Rotation paths and how fast each direction turns (degrees each step):
Each turn is a multiple of 5 degrees from 10 to 175, or 0.
Each row of a path follows its step; steps can be skipped.
Rotation 1:
step 1: [-0.44  1.54  0.58  2.61  0.40 -0.40  2.65 -0.13 -3.30 -1.81 -0.35 -0.71
  0.19  2.33 -0.52  2.78 -1.20  2.45  1.31  0.01 -1.58 -0.18  3.16 -2.42
  0.05 -0.24 -0.81  0.15  1.04  0.16 -4.41  0.69 -0.06 -1.20  0.93 -0.74
  2.70 -1.17  0.19  4.71 -1.79 -1.50  0.39  0.33  1.00  0.15 -0.09  1.03
 -1.06 -0.04 -1.58  2.83  1.23  1.91 -2.38  0.67  0.56 -1.98 -0.40  3.48
 -2.54  1.99]
step 2: [ 0.96 -0.84  2.03  1.45  0.28  0.35  0.36 -0.49  0.24 -0.01  0.84  1.31
  0.32  1.72  0.33 -0.95 -3.38 -2.08 -1.00 -0.52  1.13  1.91  3.26 -2.38
 -0.31  0.36  2.06  2.51 -0.04  0.00 -2.34 -0.99 -0.61  0.45  1.15  0.60
 -2.10  0.76  0.75  2.27  2.69  0.83 -1.83 -0.87  1.52  0.55 -1.01 -1.08
  3.05 -3.48 -1.07 -1.64  0.71  2.30 -2.19 -3.64 -2.04 -2.74  2.65 -0.62
 -3.18 -0.33]
step 4: [ 1.49  2.21 -0.46  2.46  1.15  0.28  1.56 -0.92 -1.02  3.07  0.50 -0.29
  0.01 -2.63  1.73 -1.02 -1.03  0.98 -0.82 -1.73 -3.13 -5.30 -1.12 -1.25
  2.37  1.33  1.30 -1.00  0.30  2.01 -0.71  0.00 -1.96 -0.76  4.06 -0.11
  1.39  0.95 -0.68 -0.59 -2.40 -1.52  2.27  1.16 -0.62  0.37 -4.46  1.33
 -0.36  0.75 -0.35 -0.12  1.94  2.06 -1.61  0.34  0.81  1.30 -1.86  0.20
  1.38  0.93]
step 7: [ 0.12  0.66  0.71  0.24 -1.17 -2.76 -1.14  0.96 -0.98  4.46  1.05 -3.76
  0.55 -0.65 -0.10 -1.31  0.19 -2.75  4.11  0.02 -0.57 -1.08  0.16 -1.62
  0.75  1.09  4.64  0.32 -0.31  1.24 -1.03 -1.50  1.96  0.30 -1.99 -2.38
  3.76  1.93  1.07  1.70 -1.98  0.09  1.19 -1.32 -2.05 -0.07  1.23  1.72
 -1.74  0.14 -3.16 -0.24 -0.22  2.32 -0.28 -0.51  0.36  1.50  0.98 -0.46
  1.13 -0.78]
step 8: [-0.47  1.21 -3.68 -1.27  1.20 -1.96  1.22 -3.19 -1.06  2.30 -1.96 -2.95
  2.93  0.29  0.32  1.69 -0.94  1.19 -1.48  0.01 -1.84 -1.10 -0.69 -0.73
  0.23 -1.16 -0.89  1.00 -1.43  0.66 -1.13 -0.10  1.28 -1.35  0.95 -0.08
 -0.73 -0.99  1.36  1.75 -0.84 -2.35 -1.38  0.99 -0.49 -2.04  4.71 -1.15
 -0.62 -1.91 -3.46 -1.59 -0.60  1.98 -2.72 -3.52  2.12  0.67 -0.42  1.80
 -1.96 -0.35]
step 12: [-0.65 -0.23  0.29  1.92  3.37 -0.64  0.44 -0.53  0.15  2.09  1.41 -0.33
  0.10 -1.18 -1.04  1.72  1.89  2.44 -0.43  4.28 -2.88 -0.36  1.72  0.02
  1.19 -1.20 -1.39 -0.28  0.63 -2.00 -1.07  0.43 -0.26 -3.53  0.32  0.04
  2.60  0.64  2.80  0.01  2.20 -0.42  2.09 -0.21  0.26  2.23  0.40  0.85
  1.14  1.06  1.12  2.66 -1.03 -1.59 -3.56  1.38 -1.42  3.18 -1.34 -0.64
 -2.95 -3.50]
step 20: [-1.48 -0.52 -3.14 -0.29 -0.65  0.77  1.57 -2.01 -2.62  0.43  0.27 -0.68
  0.89  0.36 -0.36  0.97 -0.87 -1.98  0.91 -2.30  0.90 -0.06  1.93  1.31
 -0.01 -1.20  3.25  0.24  1.91 -1.84 -3.23 -1.46  0.17 -4.18  2.89 -1.37
  2.82 -1.30 -0.46  1.79 -0.85 -0.55  0.70 -0.10  0.36  0.05  0.01  0.95
  1.69  0.92 -1.14 -0.82  1.13  2.08 -5.79 -0.91 -0.90 -0.84  0.02  2.67
 -1.97  2.51]
step 21: [ 0.63 -1.61 -0.69  0.54 -0.50 -0.93  0.77 -0.93 -1.49  0.06  1.75 -1.46
  2.99  0.35 -0.33 -0.35 -1.74  0.27 -0.74 -0.32 -3.59  2.92  1.11  1.73
  1.11  0.94  0.20  0.59  0.31  2.01 -1.72  1.75  1.69  2.63  3.27 -0.98
  0.85  2.94 -1.34  1.14  1.65  1.40 -2.84 -0.52  2.18  0.09 -0.49 -0.39
  2.30 -2.31 -2.44  1.55  1.72  2.12 -1.12 -2.48 -2.07  0.80  4.78 -1.18
 -0.96 -1.58]
Directions:
[ 0.05  0.20 -0.42 -0.83  0.56 -0.09  0.35 -1.04 -0.11 -0.07 -0.12 -0.09
  0.54  0.01  0.96  0.14  0.14 -0.29 -0.38 -0.08  0.45 -0.08  1.26 -0.82
 -0.03 -0.36  0.24 -0.45 -0.55  0.35  0.17  0.07 -0.12 -0.26 -0.07 -0.15
 -0.06  0.12 -0.72  0.80 -0.08  0.26  0.17  0.06 -0.51  0.16 -0.42  0.12
 -0.42  0.42 -0.62 -0.42 -0.15  0.74 -0.17  0.56 -0.25 -0.69  0.00  0.76
  1.06  0.57] : 115
[ 0.17  0.47  1.07 -0.05  0.03 -0.42  0.11  0.48 -0.20  0.15  0.69  0.08
 -0.15  0.06 -0.83  0.15 -0.07  0.16  0.32 -0.62  0.42  0.47  0.22 -0.21
 -0.96  1.17 -0.54 -0.22 -0.58  0.26 -0.07  0.34  0.64  0.08  0.13  0.20
 -0.92  0.76 -1.15  0.12  0.47 -0.26 -0.26  0.26  0.08  0.16  0.20 -0.11
  0.09  0.56  0.82 -0.05 -0.51  0.76 -0.22  0.20  0.22 -0.18  0.13  0.54
 -0.43 -0.05] : 90
[-0.04 -0.44 -0.30 -0.07 -0.40 -0.05  0.41  0.03 -0.52  0.83 -0.88  0.45
  0.54 -0.38 -0.54  0.07  0.78  0.07  0.03 -0.55  0.35 -0.02  0.62 -0.12
  0.53  0.48  0.38  0.15 -0.66 -0.17  1.20  0.50  0.13 -0.08  0.02  0.63
  0.56  0.37  0.22 -0.63 -0.08  0.07  0.95 -0.07 -0.26 -0.66 -0.18 -0.35
 -0.29  0.27 -0.17 -0.52 -0.04 -0.04 -0.68 -0.25 -0.03  0.96 -0.48  0.30
 -0.93  0.05] : 90
[ 0.82  0.40 -0.79 -0.68  0.38 -0.15  0.55  0.19  0.01  0.51 -0.57 -0.08
  0.17  0.39 -0.56  0.47  0.01 -0.43 -0.42 -0.83 -0.76  0.36 -0.58 -0.39
  0.35 -0.26 -0.28  0.41  0.44 -0.74 -0.53 -0.57 -0.20 -0.14  0.48 -0.51
  0.32  0.55 -0.61  0.14 -0.22 -0.57  0.67  0.32 -0.03  0.21  0.07  0.15
  0.27  0.49  0.53 -0.47 -0.30 -0.73 -0.12  0.27  0.13  0.00  0.29  0.23
  0.50 -1.23] : 90
[ 0.68  0.44  0.75  0.26  0.41  0.45  0.13  0.11  0.06  0.22  0.04  0.37
 -0.18 -0.65  0.10 -0.09 -0.91  0.42 -0.60  0.00  0.23  0.02  0.49 -0.44
  0.50 -0.63  0.88 -0.53 -0.21 -0.02 -0.72  0.30 -0.37  0.31 -0.66 -0.25
 -0.48  0.90  0.10 -1.02 -0.11 -0.36 -0.47 -0.19 -0.12 -1.03 -0.63  0.52
 -0.09 -0.23  0.33  0.36  0.03 -0.49 -0.02  0.09 -0.19 -0.11 -1.00  0.29
  0.01 -0.60] : 35
[ 0.12  0.32  0.38 -0.65  0.24 -1.12  0.04 -0.49 -0.18  0.64  0.10  0.07
 -0.19 -0.25  0.97  1.23  0.30  0.92  0.05 -0.51  0.24 -0.14 -1.00  0.23
 -0.28 -0.09 -0.30  0.11  0.78  0.43 -0.60  0.41 -0.22 -1.12 -0.27 -0.08
  0.18 -0.12  0.39 -0.55  0.62 -0.25  0.42  0.20 -0.28  0.18 -0.26  0.12
 -0.14 -0.80  0.10 -0.06  0.13 -0.02 -0.30  0.21  0.07  0.08 -0.18  0.37
 -0.47  0.72] : 95
[ 0.37 -0.19  0.58 -0.48  0.37  0.25 -0.58  0.85 -0.24 -0.57 -0.15 -0.07
 -0.13  0.68 -0.22  0.25  0.06  0.04 -0.25 -0.44 -0.21 -0.33  0.13 -0.21
  0.90 -0.24  1.04 -0.16  0.63  0.63  0.26  0.44  0.15  0.64  0.71 -0.69
  0.40  0.08 -0.42  0.19  0.21 -0.44  0.16  0.09  0.69  0.21 -0.38 -0.21
  0.71  0.12  0.15 -0.31  1.03  0.18 -0.38 -0.62  0.42 -0.35  0.13  0.23
 -0.31  1.23] : 20
